In the rows, zero is written as 100.
runs of hidden systems:
Z_842, seq 1 (11 x 22):
86	107	85	105	84	121	109	114	115	87	93	77	92	107	131	133	127	93	153	88	138	104
92	81	105	105	117	148	82	107	101	101	100	93	111	133	89	107	73	108	125	81	55	100
104	98	84	93	109	74	82	67	93	117	87	132	117	98	105	63	109	85	85	79	70	87
101	78	94	91	62	95	96	108	112	109	89	124	121	72	118	98	119	93	99	122	136	114
84	86	91	83	91	126	89	102	123	86	89	82	78	98	78	122	93	137	111	99	114	93
89	104	115	96	113	92	121	92	98	121	90	104	92	97	69	99	93	109	101	104	49	88
131	112	122	110	85	78	105	93	100	107	90	108	102	93	109	66	101	100	70	118	104	101
101	115	88	119	98	99	114	112	99	76	98	97	102	80	95	122	103	117	94	105	142	108
89	101	109	92	124	107	100	110	92	97	130	72	96	103	78	121	77	104	99	102	89	100
108	114	109	102	107	79	112	80	80	107	111	85	90	111	113	83	108	76	98	89	83	86
112	106	103	116	83	105	107	111	89	85	97	107	118	107	125	95	109	77	109	101	119	120
Z_571, seq 2 (11 x 22):
70	90	91	97	108	99	91	105	99	112	120	96	106	111	118	113	107	96	104	85	86	96
88	100	89	93	86	93	109	90	96	95	86	103	82	102	113	104	125	90	117	89	108	92
101	110	112	94	90	113	94	117	123	104	87	100	96	98	103	109	111	100	121	101	112	114
104	88	84	88	111	107	81	98	122	110	88	108	99	99	94	104	90	114	116	105	100	91
109	117	94	97	110	74	108	89	111	107	90	87	111	95	97	93	100	112	115	110	95	87
117	112	103	102	94	106	104	85	107	100	104	83	101	80	85	89	96	114	90	102	120	95
115	100	104	110	110	107	104	100	86	90	95	108	114	88	73	98	79	105	89	107	96	108
93	95	103	113	102	101	106	95	83	96	119	90	123	108	97	92	85	109	80	97	80	97
91	90	102	111	82	91	111	93	70	87	104	106	98	101	108	92	106	93	72	95	100	99
83	91	121	101	85	106	104	123	86	95	108	109	95	105	108	111	107	85	87	100	99	119
76	76	97	88	97	109	93	111	102	102	108	116	81	120	111	111	107	92	104	101	89	102
Z_990, seq 3 (11 x 22):
96	113	108	87	121	68	85	128	98	86	99	93	106	106	95	116	85	105	97	114	99	113
108	78	89	100	113	97	73	90	106	119	114	107	100	97	105	88	80	114	75	107	98	85
104	93	90	94	96	77	104	87	79	89	104	82	134	107	112	92	92	88	110	109	96	96
110	104	98	117	106	124	99	106	115	91	109	109	124	124	101	88	86	112	102	106	92	113
97	76	88	75	92	120	102	85	91	81	104	106	97	108	82	97	94	89	111	106	98	103
73	99	106	101	81	115	118	100	108	106	123	94	108	112	108	100	117	100	101	94	86	106
107	105	90	115	91	124	123	88	104	96	96	105	83	93	97	102	115	98	114	95	119	96
86	119	111	87	106	96	114	112	110	99	95	98	77	100	88	118	114	95	119	100	96	107
100	103	106	98	102	98	86	99	118	123	95	104	67	89	109	100	114	107	90	89	108	87
110	116	104	93	103	66	97	96	93	110	84	92	103	76	106	100	110	88	104	97	111	96
120	113	116	110	116	92	75	117	108	113	87	97	112	95	105	99	85	106	94	98	99	106
Z_502, seq 4 (11 x 22):
142	124	140	123	100	105	87	127	109	110	57	121	98	115	121	81	103	80	116	101	92	121
89	111	115	71	100	119	62	99	100	85	130	79	69	101	92	94	107	90	71	57	119	112
111	113	88	107	139	93	97	102	88	104	61	134	82	79	67	117	92	94	111	86	85	95
100	99	108	87	121	80	61	102	104	104	113	60	111	125	116	92	75	117	93	92	81	86
111	113	69	132	115	116	118	87	97	65	97	104	84	107	85	106	92	128	95	96	123	89
106	93	101	89	109	72	88	109	101	95	110	128	127	112	99	80	82	102	72	132	86	116
77	85	64	95	100	103	117	75	87	93	135	88	104	94	98	110	105	100	101	94	112	85
105	102	97	111	94	76	127	113	103	102	77	114	122	103	109	107	103	102	122	136	93	106
78	85	112	91	71	112	105	102	110	103	132	82	96	112	117	98	110	107	86	107	105	102
107	95	95	106	86	113	124	90	98	106	77	132	88	85	94	99	120	84	115	104	105	102
104	97	124	76	93	95	79	109	110	124	109	84	106	98	117	94	103	79	108	103	98	108
Z_940, seq 5 (11 x 22):
65	112	92	77	102	90	114	97	115	94	120	124	80	128	101	95	130	87	103	99	80	109
103	95	92	83	108	115	96	86	128	122	90	123	50	102	95	98	115	96	118	98	96	85
110	125	108	117	124	82	104	117	131	124	91	105	72	114	120	106	108	110	114	113	92	88
97	81	104	133	100	109	92	107	108	122	81	95	89	120	130	106	94	130	102	93	79	73
111	101	117	121	114	80	85	102	78	118	64	88	115	92	103	100	83	109	99	83	67	82
123	101	111	135	101	113	96	94	85	112	102	91	143	86	95	82	74	113	77	92	87	99
108	101	109	113	94	120	90	114	73	73	95	83	138	77	76	110	75	109	87	87	117	122
82	95	104	83	90	102	96	108	72	73	134	101	133	87	80	100	93	84	66	95	110	133
83	92	84	60	91	115	107	87	91	81	137	102	93	72	65	108	106	76	91	100	131	117
86	107	80	62	108	91	125	101	114	82	140	114	73	104	84	114	116	77	111	133	127	116
81	86	72	66	99	92	105	91	134	94	118	113	48	130	115	107	122	102	118	127	115	86
Z_990, seq 6 (11 x 22):
131	106	81	105	130	106	90	78	113	105	103	113	111	95	78	80	76	109	97	105	98	93
98	82	111	70	98	92	85	102	87	95	102	84	112	126	111	94	89	78	121	108	78	105
97	102	92	111	86	123	90	85	112	97	115	109	129	110	106	71	104	110	79	80	97	108
107	86	100	96	86	124	122	96	78	87	98	107	116	94	89	104	97	72	125	111	105	115
72	103	108	106	96	134	104	112	109	91	113	93	94	114	89	114	104	115	99	79	87	111
91	87	90	102	86	110	126	80	90	105	93	118	70	88	92	102	119	94	100	97	101	84
82	124	111	107	92	85	120	119	107	95	97	90	85	102	115	120	125	102	109	100	110	105
113	116	93	107	117	97	97	100	122	113	91	115	67	79	90	107	105	113	95	104	120	91
100	105	110	75	113	61	86	107	98	115	92	84	87	88	105	110	100	90	108	107	99	92
117	113	104	110	113	80	71	98	115	121	95	96	115	96	117	82	94	112	84	91	100	91
130	94	102	90	108	85	80	96	81	92	82	101	129	93	96	86	78	86	104	109	100	106
Z_571, seq 7 (11 x 22):
87	111	61	116	110	102	118	81	94	87	84	123	134	118	108	98	118	87	138	75	80	100
100	96	102	111	59	111	93	95	108	109	88	73	137	89	137	93	119	103	117	83	123	102
88	77	91	83	79	102	83	105	104	110	66	132	117	57	81	110	108	105	98	97	111	112
75	83	106	95	95	96	119	110	108	123	92	85	120	91	88	125	92	122	121	122	69	91
94	90	105	84	70	93	116	71	112	102	83	91	79	106	92	77	111	127	91	108	86	77
122	111	131	109	91	88	112	119	111	101	79	109	79	97	97	97	96	113	87	137	106	106
111	93	115	83	122	102	76	107	112	110	121	93	81	105	87	97	72	110	79	117	91	97
109	118	88	107	134	76	116	86	89	92	116	105	79	114	94	94	92	96	91	109	90	84
121	128	114	110	104	107	106	95	89	87	126	73	91	110	109	88	100	84	93	88	115	105
112	102	87	113	116	122	83	103	86	83	109	125	102	98	94	98	93	84	86	80	115	116
88	97	89	113	116	100	96	110	76	97	113	95	133	108	114	113	93	85	110	82	88	107
Z_842, seq 8 (11 x 22):
130	116	113	117	116	133	122	116	80	75	92	78	89	117	93	123	82	74	151	106	109	112
95	126	96	113	123	123	89	91	100	89	139	97	126	134	98	75	93	95	86	61	72	113
110	82	78	97	110	97	90	86	70	111	112	136	102	84	115	95	109	44	98	87	114	103
83	99	101	67	77	113	71	116	131	99	104	99	106	106	121	104	125	87	120	90	125	125
79	70	90	105	96	140	94	96	105	110	85	113	68	110	99	115	103	111	113	78	82	83
102	103	115	85	107	82	81	106	115	119	64	131	107	99	88	85	100	104	101	100	62	105
100	87	97	116	76	89	96	98	115	117	90	118	100	82	114	90	110	129	66	112	115	89
103	99	98	96	105	87	99	116	105	97	76	89	94	72	81	130	87	126	108	119	120	96
92	109	118	105	104	90	115	97	103	112	113	63	107	99	89	102	87	128	87	108	78	86
126	109	108	117	101	79	121	83	67	93	90	83	102	93	101	89	92	90	96	106	102	87
102	117	100	106	90	97	113	107	88	69	116	82	134	105	103	98	99	95	99	103	120	122
Z_661, seq 9 (11 x 22):
93	92	115	95	100	113	89	129	92	105	94	87	104	105	118	129	99	76	134	95	98	112
94	97	108	111	113	103	91	107	117	139	94	100	119	92	98	105	91	117	106	96	68	91
131	101	106	111	85	117	79	91	111	110	83	101	120	93	113	74	98	97	104	90	113	103
100	93	104	98	81	105	101	92	87	88	104	76	137	83	85	95	86	114	87	99	105	106
107	114	76	113	121	106	96	92	94	71	95	87	108	103	88	106	86	116	108	83	113	96
102	98	94	103	104	94	111	89	85	70	89	108	100	133	91	84	90	109	94	106	77	98
92	110	87	103	93	82	119	81	107	85	100	104	76	111	101	89	115	120	83	105	107	85
96	96	100	91	90	97	121	108	98	79	103	114	69	109	99	110	111	90	102	125	116	109
84	98	110	78	112	91	104	112	110	114	114	105	62	97	89	117	104	93	100	114	93	98
105	98	120	96	102	100	93	112	102	131	90	108	69	90	116	110	113	71	111	96	97	98
101	101	131	102	93	98	99	117	104	142	107	93	115	78	110	105	103	84	100	105	90	108
Z_940, seq 10 (11 x 22):
95	101	93	65	116	101	121	73	108	109	137	86	106	81	49	96	85	102	101	121	86	95
104	97	71	93	109	96	110	107	125	73	101	131	88	101	78	110	92	122	97	144	130	109
97	81	110	71	83	73	82	110	110	89	100	92	64	123	130	99	105	104	88	130	117	95
94	97	89	103	85	66	120	71	94	117	87	91	74	92	127	94	128	100	103	100	105	62
132	107	107	125	101	99	134	82	93	106	77	90	96	122	114	84	97	94	134	118	80	81
116	118	98	129	99	107	88	93	106	80	71	94	120	134	114	75	95	126	104	77	86	97
118	101	118	121	89	112	70	108	76	100	68	112	123	93	115	84	97	83	88	63	95	114
103	121	126	112	96	125	95	104	86	113	119	78	135	76	92	95	99	82	89	63	99	120
76	103	95	104	103	140	111	115	88	84	126	110	129	80	65	124	96	91	99	80	104	132
73	95	99	54	114	111	85	116	102	80	137	115	97	97	62	113	92	83	88	103	99	133
76	91	76	59	112	92	94	98	124	108	139	125	67	78	80	115	113	94	85	117	128	103
Z_661, seq 11 (11 x 22):
86	109	91	70	103	106	83	102	120	95	137	129	63	97	100	97	126	76	78	89	131	119
59	78	112	74	88	95	84	127	81	103	103	109	87	99	113	127	120	70	101	83	93	116
74	112	107	105	112	84	83	133	126	135	93	104	108	96	124	126	116	105	117	88	88	102
115	78	110	106	93	112	68	122	121	132	83	122	125	96	123	96	90	101	106	113	97	108
109	90	102	81	85	96	70	89	112	120	90	85	141	67	95	87	92	109	98	95	109	100
117	92	90	108	97	106	83	95	82	84	86	64	134	90	106	105	79	108	117	89	119	95
109	102	84	114	115	95	111	86	87	79	88	84	131	110	82	95	74	124	110	106	82	91
119	108	79	112	105	100	113	67	101	74	95	98	92	125	95	73	93	120	95	104	101	82
97	99	91	94	81	95	136	76	87	66	101	105	79	113	85	87	110	105	90	120	105	95
85	112	95	90	105	97	130	100	103	81	117	98	53	110	87	116	114	102	101	114	111	97
90	97	116	89	107	104	114	115	100	108	103	123	46	110	95	116	111	79	106	112	89	102
Z_502, seq 12 (11 x 22):
85	80	49	90	104	84	106	93	82	81	92	102	116	92	113	130	108	85	138	104	127	92
78	111	112	91	90	80	113	126	141	111	100	92	113	107	103	114	108	133	112	137	93	109
87	59	99	106	69	150	107	93	105	106	106	114	82	112	106	99	104	110	95	102	98	93
127	109	101	80	89	102	105	77	117	114	85	118	112	93	98	69	114	72	127	107	99	108
105	98	119	83	103	121	87	119	99	106	123	68	99	89	99	121	91	77	118	99	121	115
99	103	118	96	88	107	107	102	94	93	62	97	90	77	64	108	97	119	99	93	92	102
112	102	122	113	110	110	90	94	97	128	110	93	109	102	101	81	84	99	85	88	69	93
116	112	90	114	103	105	98	87	73	73	95	85	106	103	105	94	97	88	102	74	117	98
95	129	108	105	118	75	104	122	96	88	107	108	111	99	91	103	98	102	82	105	97	119
70	81	88	103	103	94	99	98	78	92	110	104	91	109	103	110	100	106	79	87	85	90
101	111	82	109	108	77	117	87	106	102	89	113	100	116	117	90	114	100	114	106	87	87

runs to name:
seq 13 (2 x 22):
116	101	120	129	96	99	97	109	108	127	84	98	78	87	115	102	99	121	82	102	105	83
103	105	120	86	119	87	77	108	91	102	85	94	78	88	79	107	85	105	84	91	89	97
 -> Z_571
seq 14 (2 x 22):
107	108	96	96	108	93	107	106	100	79	77	103	108	114	90	106	93	104	124	112	94	107
92	98	111	89	101	107	104	103	108	96	127	89	91	117	92	97	91	109	86	113	89	103
 -> Z_502
seq 15 (2 x 22):
107	92	99	109	105	104	103	96	82	90	66	115	106	101	81	99	87	105	107	94	76	96
94	101	102	90	91	81	93	97	104	98	107	112	126	96	95	81	99	108	71	109	95	111
 -> Z_842
seq 16 (2 x 22):
112	88	115	86	104	136	89	91	76	94	94	98	64	88	72	103	90	81	99	76	98	99
92	131	135	107	97	89	111	106	84	103	89	78	94	96	95	99	112	94	94	70	75	103
 -> Z_661
seq 17 (2 x 22):
128	117	103	117	106	101	108	94	121	121	87	109	58	106	128	93	119	87	119	102	119	85
101	113	108	134	107	104	105	111	109	108	88	82	89	136	141	108	108	109	124	87	83	85
 -> Z_940
seq 18 (2 x 22):
82	98	102	91	76	124	112	104	115	92	122	96	100	95	92	104	112	109	95	103	117	113
77	100	103	75	96	92	111	109	95	85	96	113	77	101	84	115	113	91	103	107	95	111
 -> Z_940
seq 19 (2 x 22):
90	108	94	96	81	98	125	82	105	79	108	102	102	133	111	78	121	97	107	102	91	103
98	101	104	94	103	103	122	112	98	97	117	120	78	115	108	108	112	68	113	122	102	114
 -> Z_502
seq 20 (2 x 22):
65	121	104	95	106	75	87	101	119	118	123	86	104	86	94	99	113	130	60	75	88	94
99	81	69	143	113	114	99	100	83	100	79	131	104	110	121	111	98	103	109	81	93	86
 -> Z_502
seq 21 (2 x 22):
104	97	103	106	101	90	71	104	127	124	82	116	131	110	118	78	95	119	95	98	76	99
104	77	74	114	94	90	93	88	103	115	80	111	113	70	108	105	98	123	94	105	119	79
 -> Z_842
seq 22 (2 x 22):
93	101	107	87	92	85	104	97	120	88	91	97	110	131	94	80	93	132	95	123	70	98
111	91	104	103	79	92	88	90	99	100	58	121	89	84	100	84	108	115	80	97	107	92
 -> Z_940
seq 23 (2 x 22):
100	104	105	103	89	103	97	107	118	119	79	105	127	69	87	104	100	119	103	101	100	106
102	89	108	98	90	103	92	89	95	109	95	77	100	74	85	99	86	124	81	94	106	85
 -> Z_842
seq 24 (2 x 22):
94	90	104	102	100	128	112	96	117	124	117	104	76	104	98	105	105	100	108	104	91	91
102	103	117	93	86	126	104	98	110	118	93	109	90	87	92	97	117	82	111	87	98	109
 -> Z_661
seq 25 (2 x 22):
102	118	92	121	103	99	104	99	107	101	115	107	103	130	138	87	119	85	105	89	102	102
110	87	79	113	116	121	81	113	101	99	98	120	110	107	116	114	91	86	121	98	114	107
 -> Z_842
seq 26 (2 x 22):
83	105	105	85	97	90	74	83	101	114	100	85	64	97	112	89	120	103	78	57	96	79
121	121	111	119	95	67	117	98	87	120	85	115	115	77	120	87	119	72	97	103	105	104
 -> Z_990
seq 27 (2 x 22):
101	96	90	100	88	129	100	77	104	114	116	85	98	107	125	90	118	78	125	74	107	90
102	132	98	103	102	112	114	97	108	98	86	113	112	96	91	96	123	81	128	77	93	117
 -> Z_990
seq 28 (2 x 22):
97	101	109	92	102	109	64	120	126	76	104	79	90	117	90	103	76	149	73	103	114	104
85	77	100	103	90	66	93	113	67	104	87	123	88	72	114	117	108	92	65	101	113	97
 -> Z_940
seq 29 (2 x 22):
102	101	115	98	88	112	92	111	114	88	54	106	102	121	93	94	99	118	120	96	76	108
91	83	114	75	64	105	91	96	108	93	84	114	95	90	84	85	109	112	76	105	101	110
 -> Z_990
seq 30 (2 x 22):
111	93	95	99	82	108	96	86	79	57	61	132	78	115	89	79	105	100	84	87	101	106
104	122	100	81	137	78	92	96	114	126	139	107	97	100	97	89	100	75	94	104	87	103
 -> Z_502
seq 31 (2 x 22):
116	146	116	107	118	77	83	108	123	88	91	69	74	126	114	88	103	125	95	88	107	93
101	103	94	157	121	101	128	117	73	114	112	107	119	90	115	126	91	95	100	102	93	95
 -> Z_842
seq 32 (2 x 22):
111	107	98	115	105	113	123	107	97	94	102	97	108	90	91	116	93	98	118	116	114	107
92	90	122	89	79	95	100	107	93	97	102	94	114	99	94	92	96	107	82	110	87	112
 -> Z_502
seq 33 (2 x 22):
88	105	107	96	100	82	85	112	87	103	88	92	103	97	119	110	110	87	106	80	99	102
97	99	101	118	105	89	98	119	104	112	97	102	124	102	117	108	94	110	101	109	93	101
 -> Z_661
seq 34 (2 x 22):
127	100	110	116	102	107	110	99	88	91	134	71	126	115	111	89	74	96	95	124	112	105
83	91	70	99	89	102	92	93	80	57	90	90	120	100	98	111	101	112	101	78	123	103
 -> Z_940
seq 35 (2 x 22):
81	99	95	104	85	97	91	106	100	93	117	123	103	114	126	89	121	90	74	86	106	113
91	77	87	89	106	104	83	118	98	92	89	122	75	105	107	123	101	90	111	105	113	104
 -> Z_842
seq 36 (2 x 22):
90	70	80	87	94	110	96	71	77	91	132	99	114	101	93	85	89	91	79	94	98	94
92	104	106	116	84	89	139	104	73	92	102	121	117	102	109	98	118	74	98	108	90	115
 -> Z_571
